In the rows, zero is written as 128.
Each run below is a few steps of one of 6 hidden systems, one row a step.
U, run 1, 11 rows:
[[151  91  74 128  70 162 127  89 133 140 146 156 125 108 117  85 155 117
   92 154 110  74]
 [102 127 131  89 202 155 143 130 146 148 133 147 172 100 129 107  79 106
  139 140 177 145]
 [119 128 140 130 105 109 113 104  86 127  80  86  93 103 121 167 116 181
  107  78 173 169]
 [150 178 119  99  86 169 123 100 109 109 140 143 148 190 125 128 173 165
  137 129 110  72]
 [144 154 132 110 144 114 124 188 132 186 105 155 173 119 124 165 105  76
  143 180 123 128]
 [116 101 161 142  99  63 146 128 144 168 107 119  88  84 153  98 180 155
  112 128 159 140]
 [101 143 170 111 167 150 168 123 141  81 154 133 114 187 123 103 136 174
  175 113 108 114]
 [157 129 141 151 126 121 107 182  84 110 124 135 107 133  97 189  92 100
  113 128  65 165]
 [138 102 114 161  87 122 102 110 149 123 157 152 133 108 155  83 188 109
   68 169 121 135]
 [ 87 101 132 142 199 150 154 116 199 113 127 123 175 145 147 124  99 116
  164 137 150 137]
 [146  81 125 143 117 111 117 118 117 113 100  82  92  98 100 175  90 137
  118  46 116 122]]
T, run 2 (11 x 22):
[[140 157 110 115 113 150 131 135 104 143 136 167  74  72 112 102 130 160
   71  97 171 107]
 [114 182 144 105 112 168 119 119  67 118 130 179 133 150 146  94 135 125
   92 109 174 168]
 [117 156 142 115  78 146 152 106  80 133  63 143 157 175 136 159 131 152
  156 122 158 163]
 [149 104 149  76  74 113 169 113 127 154  89 121 148 116 102 141 179 175
  158 150 128 114]
 [143 119 188  60 161 107 133 178 135 139 149 129 143 100 104 120 167 167
  129 146 110 135]
 [130 141 206 134 162  93 100 167 108 107 151 114 126 162 135 154 142 142
  111 149  79 180]
 [140 101 162 164 118 100 122 105 138  96 143 105 151 196 143 148 134  81
  162 151  63 128]
 [137  86  94 151 138 103 145 150 201 129 131 111 156 121 122 147 120  80
  186 138  89  91]
 [114 102  91 165 174 102 111 165 197 128 156 104  95  71 134 111 131 132
  108 131 124 109]
 [101 126 107 167 178 160  93 121 142 101 172 122  96 138 156  90 101 121
   76  86 122 118]
 [121 130  75 175 106 175 118 104  98 118 106 146 113 155 135 143  72  79
  105  76 125 124]]
P, run 3:
[[156 116  82 120  69 151 136 155 116 132 104 164 121 102  93 144 165 162
  118 190  99 121]
 [121 102 179  78 136 159 140 107 124 175 127 160 156 126 132  76 154 137
   82 163 126 117]
 [115  95 214 129 150 116 136 121  99 128  92 124 129 124 128 158 108 139
  100 105 143 199]
 [175 136 162 142  89 108 121 110 118  34 160 132 114 132 109 160 172 152
  124  99 115 141]
 [160 157 134  83 143 109 104 148 165 108 169 125 208 137 138 137 169  94
  166 144 126 107]
 [102 119 141 154 160  74  97 186 168 187 115  90 121 132 162 139 141 125
  115 147  87 125]
 [ 92 129 139 159 152 126 145 114 134 113 149  98  68 186 145  88 118 148
  141  84  92  87]
 [126 126  87 127 152 150 157 146 123  90 135 131 135 138 108 140  67  67
  192  79 126 128]
 [140 103  43 174  97 129 116 163 152 126 137 153 115  73 128 123 132  80
  111 147 127 128]
 [ 84 112  85 137 135 169 116  70 154 153 127 124 145 129 158  69 139 149
   97 166 158 109]
 [113  93 127 115 137 158 125  82  94 158  68  92 135 135 108 168  66 167
  116 121 137 134]]
T, run 4, 11 rows:
[[130 139 105 139 173 149 133 185 167 155 120 163 152 115 112 165  92 116
  140 196 107 112]
 [128 119 153 190 142 100  99  99 172 136 130 124 117  98 156 136 135 147
   60 169 155 127]
 [142 138 161 133 165 154 131  78 166  87 158 142 160 157 142 124 110 112
  118  67 150  85]
 [169 169  80 160  90 127 117 162 130 102 106 148 116 121 119 192 119 122
  134  66 128 105]
 [127 144  75 131  65 110 103 126 133 134 141 127 137 107 166  77 206 123
  115 114 157 119]
 [ 69 138 126  84 167 147 140 157 128 164 103 117 146 152 161  90 126 138
  149  58 154 134]
 [119  99 149 138  93 120 148 136  73 142  81 114  53 131 105 139 117 167
  114  88 105 147]
 [145  83 142  88  90 146 150 109  82 102 161 155 131 123 101  71 157  97
  134 154 102 153]
 [103 128 117 104 169 142 131 176 114 126 112 137 172 123 106 151  98 118
  171 183 131 196]
 [120 101 146 149 130 102 107  83 128 138 110  71 118 127 123 155 130 189
  110 203 117 139]
 [163 106 174  86 165 141 122  85 151 133 170 115 162 145 111 125 104 101
  119 137  95  63]]
L, run 5 (11 x 22):
[[122 134 177 154 177 145 138 109 114  89 169 151  71 151 132  98  81 118
   89  92 122 124]
 [142 162 103 186 114 169 141 120 127  81 127 180 136 171 135 158  87  72
  141 121 132 128]
 [142 140  79 187  71 124 139 123 190 143 102 159 140 115 151 142 166 121
  129 147 153  84]
 [ 97 117 124  92 143 141 158 115 183 187 107 130 144 115 150  82 153 161
  132 109 164  71]
 [107 114 141  82 156 168 143 150 106 150  88 138 120 113 107 133 104 166
  114  44 136 134]
 [152 145 121 106  73 156  99 135  69  76 129 143 140 142 119 142 158 132
  108  65 116 168]
 [130 153  85 104  79 112 104 131 108 112 130 107 189 149 141 128 176 106
  184 164 139 161]
 [109 104 115 111 131  68 128 152 137 169 110  65 115  99 120 128 150 172
  164 185 116 135]
 [128  95 189  89 168 112 128 134  98 145 166  99  81 122  99  93 120 160
  103 146  80 122]
 [140 125 167 136 162 140 115 136  82 100 162 149 124 136 113 139  67  63
  102 139 100 179]
 [143 126 115 215 103 105 112 104 140  74 140 138 123 132 144 161 119  87
  119 170 133 163]]
H, run 6, 11 rows:
[[130 146 140  93 100  96 102  95  70 175 120  63 117 171 122 132 123 146
  145 157  98 104]
 [153 134 189 123  87  72 145 103  71 172 121 117  72 128 124 122 113 100
  116 126 125 124]
 [138 163 170 142 144 106 147 118  92 109 172 159  60 107 120  90 101 103
  107 143 166 146]
 [124 183 139 157 186 148 131 140 127 108 154 166 103 130 113 140  75 145
  121 204 143 140]
 [130 140 143 165 139 163 139 121 164 154 105 179 143 151 131 153 124 155
   96 206 116  98]
 [134 100 170 124 127 152 167  99 186 164 102 188 184 123 146 124 143 112
  115 128 155 100]
 [134 115 150 117 143 140 152 148 186  99 109 169 165  85 136 141 150 129
  131  57 179 143]
 [119 152  79 125 130 151 113 174 162  61 143 141 154 122 135 134 178 163
  149  80 138 139]
 [115 135  65 100 107 136 107 167 133 124 113  99 177 171 136 134 168 136
  188 131  88 123]
 [112  77 113 113  80  91 128 155 113 185  89  91 133 143 140 120 160 102
  157 108  79 140]
 [104  69 133 119 114  95 140 126  90 129 139  88  75 116 127  70 126  98
  134  82 110 164]]
U, run 7, 11 rows:
[[ 65  85 137 166 159 159 144 117 121 145  97 134  88 126 140 102  95 168
   85 136 140 173]
 [137 105 155 137 113 196 151  63 100  86 108 160 138 166 110 147 100 142
  102  91 124 132]
 [190 140 129 107 106 162 101 129 126  99 130 173 196  94 102 178 129  98
   98 116 144 128]
 [128 139 112 117 130 103  82 149 177 157 119 119 187  82 158 138 182 150
  102 117 171 131]
 [ 87 137 138 115 146 100 129 129 165 167  92  73 142 176 166 129 146 161
  163  78 127  89]
 [150 138 158 114  99  93 150 143  91 153 123 111 100 173 122 136 116  88
  172  73  81  95]
 [156 154 133 116  99  84 133 160  94 104 188 153 101 115 121  84 161  68
  150 155 113 151]
 [ 85 124 101 156 157 110 132 152 141  94 155 115 117 118 137  96 142 141
  165 206 134 192]
 [100  62 100 167 137 152 140 107 129 115 104  95  84 139 103 135  97 175
  129 160  81 134]
 [154  77 139 116 132 185 125  83 111 131 142 150 127 125  93 113  88 116
   71 129  85  93]
 [153 141 159 110 151 141  97  92 123 121 151 151 170  88 126 130 100  90
   71 125 187 150]]
H, run 8:
[[105 131 120 114 138 143 150 170 118  59 148 146 151 150 127 111 143 108
  191 118 119 195]
 [120  90  93 149 124 121 112 191 134 109 126 113 139 128 117 149 145 118
  153 182  64 177]
 [104  42 122 125 133 120 112 121 145 156 133  88 134 134 136  82 155 125
  118 163  65 130]
 [121  48 177 114 171 104 126  93 136 134 135  67 129 131 121 123  92 105
  125  82  99 135]
 [155 110 138 166 138 107  81 103 129  76 167  91  94 121 123 154 102 107
   84  69 110 123]
 [145 172  84 149 136 118  71  82 130 109 179  86 135 134 137 123 106 104
  119 148 141  85]
 [140 166 112 133 131  88 108 109 137 195 104  84 123 123 133 163  95 132
  132 150 153  67]
 [133 155 138 133  99 117 152 104 124 187 101 137  71 125 138 111 127 155
  102  90 157  56]
 [125 189 138 106 130 162 169 120  85 131 123 182 110 140 128 109  89 109
  135  83 183 118]
 [126 186 101 149 111 162 136 169  95 113 100 191 122 114 118 164 103 134
  120 150 160 175]
 [113 130  91 134  91 170 146 130 127 133 105 178 144 122 124 108 168 174
  124 211 142 145]]
P, run 9, 11 rows:
[[124  79 162 147 137 100  96 146 120 191 123 117 119 118 148 118 114  74
   61 115  91 140]
 [113 119 162 176 126 100 141  57 131  83 152  97  92 150 158 100 121 117
  127  89 160 141]
 [147 143  85 124 137 127 122 113 137  62 138  90 155 124  93 180  96 131
  196 130 141 130]
 [167 147  74 123 124 121  85 173 137 160 155 128 125  94 111 138 136 121
  104 174  88  69]
 [ 88 155 150 136 162 135 122 109 125 202 132 132 116 158 174  76 106 112
   87 144 146 103]
 [ 98 132 149 171 128 130 168 105  96 125  75 120  88 153 128 166  65 143
  155 103 156 161]
 [178 144  90 128  78 146 164 129 126  70 145 172 104  96  78 146 137 138
  157 121 134 100]
 [133 153 105  78 140 155 114 164 154 159 141 178 190  86 133 103 156 114
  110 169 162 128]
 [ 85 112 163 152 133 127 104 140 118 186  72 125 124 144 163 137 146 175
   70 145 127 169]
 [133 110 181 123  93 138 158  73  94  95 117 120 104 180 118 132 143 169
  134  75 109 113]
 [176 123 150  69 119 106 148 146 127  97 146 139 170  96  93 150 128  78
  176  93 131 132]]
K, run 10, 11 rows:
[[135 123 116 142 158 171  91 142 119 127 114 117 100 145 109 170  85 171
   77  86  84  95]
 [137 196  98 126 119 150  72 158 123 141 130 143 156 146 162 137 148 111
   86  68 138 110]
 [111 160 126 139 124 100 133 127 167 138  87 118 185 144 171 156 137 103
  179  87 186 135]
 [109  86 128 108 101 108 179 120 142 142  80  93 112 129 121 128 148 163
  183  68 131 110]
 [116 105 110  54 129 161 157 166 100 163 135 145 117 120 101  70 132 127
  149 110  93 110]
 [113 141 117 106 130 123 120 177  68 144 135 149 132 102 121 107 104  72
  137 170 139 203]
 [133 111 150 147  79 102 133  77  95  78 139 131 131 118 135 113 156 115
  131 170 157 202]
 [164  85 163 119 126 138 153  69 155  87 152 132 147 113  85 140 136 155
  132 187 111 100]
 [156 128 135 126 160 120  99 159 134 148 149 115  91  92  97 155 111 172
   82 179  84  99]
 [111 185 141 150 157 116  62 133 115 141 167 105 111 155 173 110 132 137
   67 139 130 122]
 [130 172 151 176 137 115 119  87 141  99 131 107 151 204 164 161 103  94
  155 104 130 107]]
K, run 11:
[[120  56 111 112 125 122 118 161  98 155 114  90  86  97  87 127 113 149
  120 161  64 141]
 [134 125 131 102 119 133  75 118  79 151 174 131 129 129 145  71 137  86
   65 149 113 143]
 [154 140 148 153 141  98 106  77 130  96 149 111 163 122 130 156  84  59
  144 162 163 147]
 [161 110 110 170  96  95 132  75 151  84 132  87  84  99 107 152 137 175
  132 121 136  87]
 [126 145  95 111 155 166 123 115 158 167 146 129 117 133 123  92 124 171
  111 151 113  33]
 [103 182 119 152 156 132 109 162 100 194  89 131 104 151 144 154  65 111
  106 138 138 126]
 [121 173 149 159  84 121 133  95  93 108 115 145 101 165 165 119 140 118
  117  56 176 147]
 [142 142 126 114 133 162 187 117 173  81 124 179 161 141 112 135 132 129
  191  94 157 100]
 [117 111  94 122 128 137 157 205 147 144  82 147 109  87  98 156 137 181
  149 135 114 136]
 [ 78 118 145  99 134 154 112 153 101 164 118 150 140 143 161  72 175 154
   82 142 127 179]
 [131 118 196 103 146 129 126 116  94 112 124 135 186 165 132 151 102  78
  141 138 120 193]]
L, run 12, 11 rows:
[[137 116 147  92 127 152 106 102 115 199  98 129 137 123 128 132 112 142
   61  83 128  71]
 [144 143 139 100 103 129 105  93  79 128 117 123 140 111 133 131 108  95
  106  44 186 149]
 [131 174  75 128  91 118 122 105  92  66 134 101 122 124 119 138 138 147
  176 110 180 153]
 [128 183  86 103 113 125 131 140 108 135 130 116 116 139 104 126 157 193
  170 198 125 103]
 [123 150 174  85 134 107 133 166  94 205 114 143 108 122 124 113 137 146
  110 191 113 130]
 [118 109 213 123 133  97 152 132  85 134 128 154 101 118 133 103 123  99
  104 125 141 202]
 [127 103 154 161 134 129 169 115 132  34 150 155 123 134 115 128 122 106
  168 136 130 186]
 [145 121 103 167 141 144 139 148 190  75 141 157 154 134 113 160 147 143
  155 195  96 112]
 [122 112 149 137 164 132 106 154 203 180 120 137 163 123 154 137 151 141
   88 160 101  89]
 [105  93 188 130 171 117 116 126 155 166 106 109 141 145 162 128 117 109
   94  49 132 120]
 [139 120 122 140 122 129 128 119 127  74 131 107 117 147 131 152 106 100
  142  12 124 123]]

Name the system that made each run.
run 13, 2 rows:
[[158 157 138  88  78 115 140 144 107 137  80 124 168 154 111 191 148 126
  177 100 125 122]
 [157 133 138  77  89  80 125 180 131 165 133 127 139 102 123 117 200 128
  145 148 100 106]]
 -> U
run 14 (2 x 22):
[[134  87 174 127 118 133 141 146 107 171  69 154 145 128 124 169  98  88
  105  78 116 161]
 [123 101 111 167  92 136 114 104 121  75 147 149 109  91 146  91 160 118
   83 100 165 179]]
 -> H
run 15 (2 x 22):
[[140 138 149 124  94  82 150 133 103 176 124 152  87  67 133  98 128  85
  105 119 181 139]
 [ 93 170 137 129 172 136 158 141 117 102 153 150  67 107 124  91 107 173
  129 138 183 158]]
 -> H
run 16 (2 x 22):
[[129 118  92 160 113 166  99 136  72  68 124 133 124 143 107 163  94 118
  116 135  97 195]
 [177 112 112 150  71 146 121  78 136 116 151 162 167 136 126 131 143  77
  102 176 108  95]]
 -> P
run 17:
[[149 175 134 122 132 151  98 134 152 119 176 170 174 164 164 112 153  82
  104 113 119  85]
 [114 161 115 179 113 102 123 166 156 157  73 139 143 142 172 176 128 101
  136  78 157 133]]
 -> T
run 18, 2 rows:
[[118 103 106  80  91 129 156 164 126 148  85 152 177 100 122 122 167 107
  169 122 158 167]
 [114  70 155  74 118 109 152 137 106 147 109 119 146  85 112 102 152 141
  147 155 145 193]]
 -> K
run 19 (2 x 22):
[[157  62 145 120 104 116 129 146 102 122 116 148 139  75 106 147 111  60
  109 100 121 187]
 [113 100 102 130 147 128  86 122 127  80 175 101 113  75 128  89 148 152
   88 147 146 180]]
 -> H
run 20:
[[108  96  79 151 127 108 111 182 156 134 145 102  97 127 127  95 170 146
  135 166  55 113]
 [100  95 126 159 137 133 109 128 133 187 131 132 143 167 168  87 119  64
   99 170  90 130]]
 -> K
run 21, 2 rows:
[[116 112 160 174 124 108 123  88 123 145 161 134  95 151 168  71 130  79
   83 160 116 126]
 [110 116 150 159 164 127 158  64 139  88 121  97 136 153 125 154  71 127
  174 144 161 151]]
 -> P
run 22, 2 rows:
[[102 156  87  80 160 168 122 165 111 152 127 161 166 108 122 103 110 121
  134 162 163 160]
 [ 91 107 138 141 122 147 128 152 119 152  55 128 128 133 132 166 141 205
  108 148 126 178]]
 -> H
run 23, 2 rows:
[[134 135 144 172  85 113 146 114 120 187 103 140  61 148 140 117 137 153
   89 149 102  76]
 [106 142 164  96 155 141 196  97 127 123 124 154 121 137 118 100  97 126
  173 104 179 115]]
 -> P
run 24, 2 rows:
[[163 137 151  83 150 141 111 183 114  92 151 128 152 151  92 170 126 119
  145  90  66 127]
 [134 150  92 127 105  82  82 200 143 116 150 120 144 113 151 126 191 109
  138 130 109 147]]
 -> K
run 25:
[[121 187 115 163 134 114  95 116  93  93 130  96 134 185 139 173  85 106
  157 140 129 154]
 [162 118  64 178  52 108 133 110 140 139 116 131 111 112 119 143 141 103
  144 171 117  89]]
 -> U
run 26, 2 rows:
[[150  71  93 170 121 126 105 159 162 156 118 128  95  78 112 151 119 127
   72 140  84 100]
 [126  99 129 137 153 134  94 109 142 111 179 132 145  91 155  83 122  67
   78 104 152 149]]
 -> T
run 27 (2 x 22):
[[116 128  88 128 126 152 105 172 129 143 162 161 148 143 144  75 157  88
  115 187  84 131]
 [ 71 106 134 172 171 133 127 134 152 178  79 124 152 143 169 134  84 103
  117 141 151 170]]
 -> T
run 28:
[[178 116  96  91  89 130 128  78 123 116 151  94 139 123  80 140 133 142
  161 157 101  62]
 [162 138 159  57 123  93  95 150  98 197 130 111 138  88 116 131 135 113
   93 112 124  97]]
 -> H
run 29 (2 x 22):
[[116 131  67 121 121 164 107 181 113 171 133 145 107 142 136  92 123  97
  103 110  77  89]
 [ 95  90  88 144  85 148 114 111  90 183  91 131 124 134 158  90 120  82
   92 113 126 156]]
 -> L
run 30, 2 rows:
[[135  77 132 184 128 156 141 103 115 131 111 143  74 119 102 144  67 124
   77 142  97 121]
 [154 141 120 142 128 183  91 113 121 115 154 175 122 103 127 123 115 129
   36 104 144 112]]
 -> K
run 31 (2 x 22):
[[131 105 101 137 163 142 142 106 150  45 157  91 116 118  94 143  90 143
  170  94 124 120]
 [151 131  62 125 127 156  64 139  97 124 152 101 109 106 100 145  95 128
   79 113  99 100]]
 -> U
